Rows swapped in pairs by one turn or mirror: which row each one swaps with:
The rows were stretched afterwards, more along some directions than others.
gofi: 49	22	54	129	-312	36	-209	-68	-21	-68	-97	-143	203	66	1	88	96	80	94	-47
Suv: -114	-94	21	7	236	-258	224	-99	-171	46	-49	-38	63	-37	161	73	-136	-26	-159	103
Bupob: -53	94	13	-31	277	-180	137	-92	-91	55	18	-47	139	-53	155	17	-175	-61	-119	42
Luv: 59	-11	45	145	-188	-118	-155	-169	-88	-77	12	-144	108	40	218	1	126	33	60	-80
nuge: -17	-18	-72	-157	33	-122	83	129	68	-154	97	73	-214	-32	-162	-89	-20	-127	-80	154
Zed: 28	92	11	135	-250	72	-205	-161	3	-19	3	-86	265	15	43	22	37	20	58	-98
bulu: -13	26	-36	-19	398	-207	249	-77	-125	71	-13	57	58	-18	235	-37	-96	-71	-113	37
dimut: -140	-22	-52	-124	86	-11	76	171	99	-23	129	108	-142	-47	-247	-150	-162	-82	-59	163
bes: 32	-50	128	-30	-204	135	-74	151	-37	94	-75	-22	-126	35	-99	34	74	0	68	-27
Lodeg: -81	-14	-106	-40	-15	-54	2	131	71	-69	122	29	-202	19	-199	-124	-119	-14	-10	186
forak: 81	-52	109	-69	-128	81	-8	95	55	14	-87	42	-92	-23	81	-9	72	-9	105	-114
Mili: -24	6	-8	11	342	-268	207	-29	-86	50	87	44	140	-2	215	-74	-90	-73	-172	-9
lugog: 29	-20	32	75	-298	37	-71	-78	30	-52	9	-113	241	64	-67	-7	119	27	41	-144
vis: 58	-72	1	66	-80	-109	-76	51	68	-73	56	72	-114	-41	-108	-140	-35	-81	-65	30
fem: 122	-36	99	-29	-266	193	-205	237	13	52	-205	-49	-74	14	-199	106	60	9	42	10
kag: -95	-39	-84	-206	-42	42	102	163	94	-42	108	22	-236	25	-410	-79	-90	-19	-117	218
zok: 41	-74	64	94	263	-209	161	-101	-91	118	-128	72	61	-40	194	-18	-18	-100	-150	-14
Vuk: 3	-28	67	-124	-177	201	-67	147	64	125	-130	-29	-15	-50	-47	48	22	-58	58	-30
gep: -117	31	-59	-102	357	-184	288	-22	-62	104	-95	-11	-40	10	177	19	-50	-40	-61	144
ruguv: 71	44	107	41	-283	239	-77	135	67	83	-176	-15	-19	85	-113	42	-18	-23	125	-108
fana: -8	-25	-65	20	236	-211	172	-184	-147	1	-12	-50	70	-29	220	-24	-132	-24	-111	98
fifu: -28	12	-9	1	228	-188	218	-114	-142	117	-11	-66	88	42	73	-10	-144	-124	-163	102
Nese: 84	94	8	131	-199	66	-160	-91	42	-3	63	-36	216	91	-28	-2	98	-10	-9	-128
dadis: -140	-83	-102	-222	46	-70	78	101	93	-38	206	151	-179	-73	-290	-87	-99	-40	-151	154
mafu: -95	26	5	-58	363	-243	297	-86	-119	61	54	58	-4	-27	101	-30	-70	-64	-219	120
Lin: -49	-73	-124	-175	-80	-39	122	49	84	-56	-26	51	-208	-4	-205	-21	-22	-138	-55	154
kesod: -170	7	-43	-132	36	-68	130	103	91	-47	142	102	-248	-29	-247	-106	-148	-7	-75	186
Fafor: 22	-28	155	28	-160	196	-65	152	-56	42	-216	-119	-1	94	-60	55	-9	-4	117	-22
Suzo: 96	-2	-15	116	-231	-27	-165	-148	20	-55	-68	-171	241	21	202	41	98	-21	76	-157
zepon: -152	-72	-96	-106	5	-28	83	148	129	39	86	56	-225	31	-242	-97	-126	39	-66	187
Fab: -139	81	-37	8	365	-255	224	-76	-90	48	36	79	44	-5	142	-57	-72	-115	-182	89
pif: -78	3	-110	-172	-21	-14	110	24	115	-12	150	79	-131	9	-288	-140	-158	-87	-68	101
Fifik: 64	21	58	-95	-269	198	-139	90	25	152	-92	-64	-21	17	-87	39	-22	-7	86	-34
peseb: 124	17	26	89	-228	13	-231	-49	32	-118	-53	-59	205	-26	-15	71	125	67	29	-152
dalo: 15	48	-16	56	-233	96	-266	-59	60	-142	111	-97	140	63	-104	-41	84	61	69	-55
Ses: 52	-15	70	-53	-337	277	-63	142	44	36	-157	6	-38	40	-210	0	12	-35	105	-44
loma: -54	28	-23	-62	323	-232	206	-120	-96	67	-129	2	-19	-61	257	88	-83	-87	-87	121
feru: 45	4	5	83	-270	14	-172	-123	17	-95	-18	-156	245	-41	147	36	67	20	70	-130
zev: -141	5	-83	-106	53	-72	159	101	41	-57	26	105	-263	16	-168	-116	-107	-61	-73	163
Gem: 34	60	-25	-28	241	-242	132	-155	-108	51	-91	-10	135	-72	324	60	-91	-210	-88	-4
tusa: 143	-5	21	157	-265	79	-192	-76	22	-61	-64	-113	138	81	-4	12	167	26	121	-72
fusob: -20	68	-114	-157	35	-124	20	136	68	-137	156	0	-178	-5	-67	-132	-56	-66	-4	146
zigoz: 229	53	100	43	-237	184	-200	77	14	11	-171	-44	25	8	83	8	26	-47	222	-141
bere: -39	-68	-33	-157	-81	-44	66	129	76	-82	88	6	-223	-13	-303	-153	-65	-39	-67	180
vok: 77	-4	59	-135	-300	229	-113	166	93	-15	-108	52	-62	22	-231	17	88	19	104	-47
fese: 55	-30	159	-128	-134	126	-15	86	24	111	-109	-75	-89	-22	-5	71	73	-51	45	-45
Ket: -21	-26	82	155	-122	-70	-121	-48	16	-6	28	-99	115	56	97	17	143	39	30	-27
Velu: 94	-21	59	-72	-177	161	-109	162	68	119	-164	-38	1	-10	6	33	45	-114	82	-83
fupev: 29	1	98	52	-226	-21	-123	-113	40	-74	50	-158	145	-5	57	33	125	11	42	-110
kirak: 3	-16	54	124	-198	-33	-96	-143	-23	-57	37	-66	161	16	69	19	138	76	60	-152
tes: -79	-78	118	-64	-93	106	56	151	56	76	-99	66	-91	32	-102	-33	110	-45	74	-55
gor: -46	22	26	-33	297	-227	174	-137	-98	87	-12	-31	91	-54	165	-40	-95	-50	-123	79

dalo is swapped with -> Fafor
bere is swapped with -> gor
fusob is swapped with -> gep
nuge is swapped with -> loma
bulu is swapped with -> Lodeg

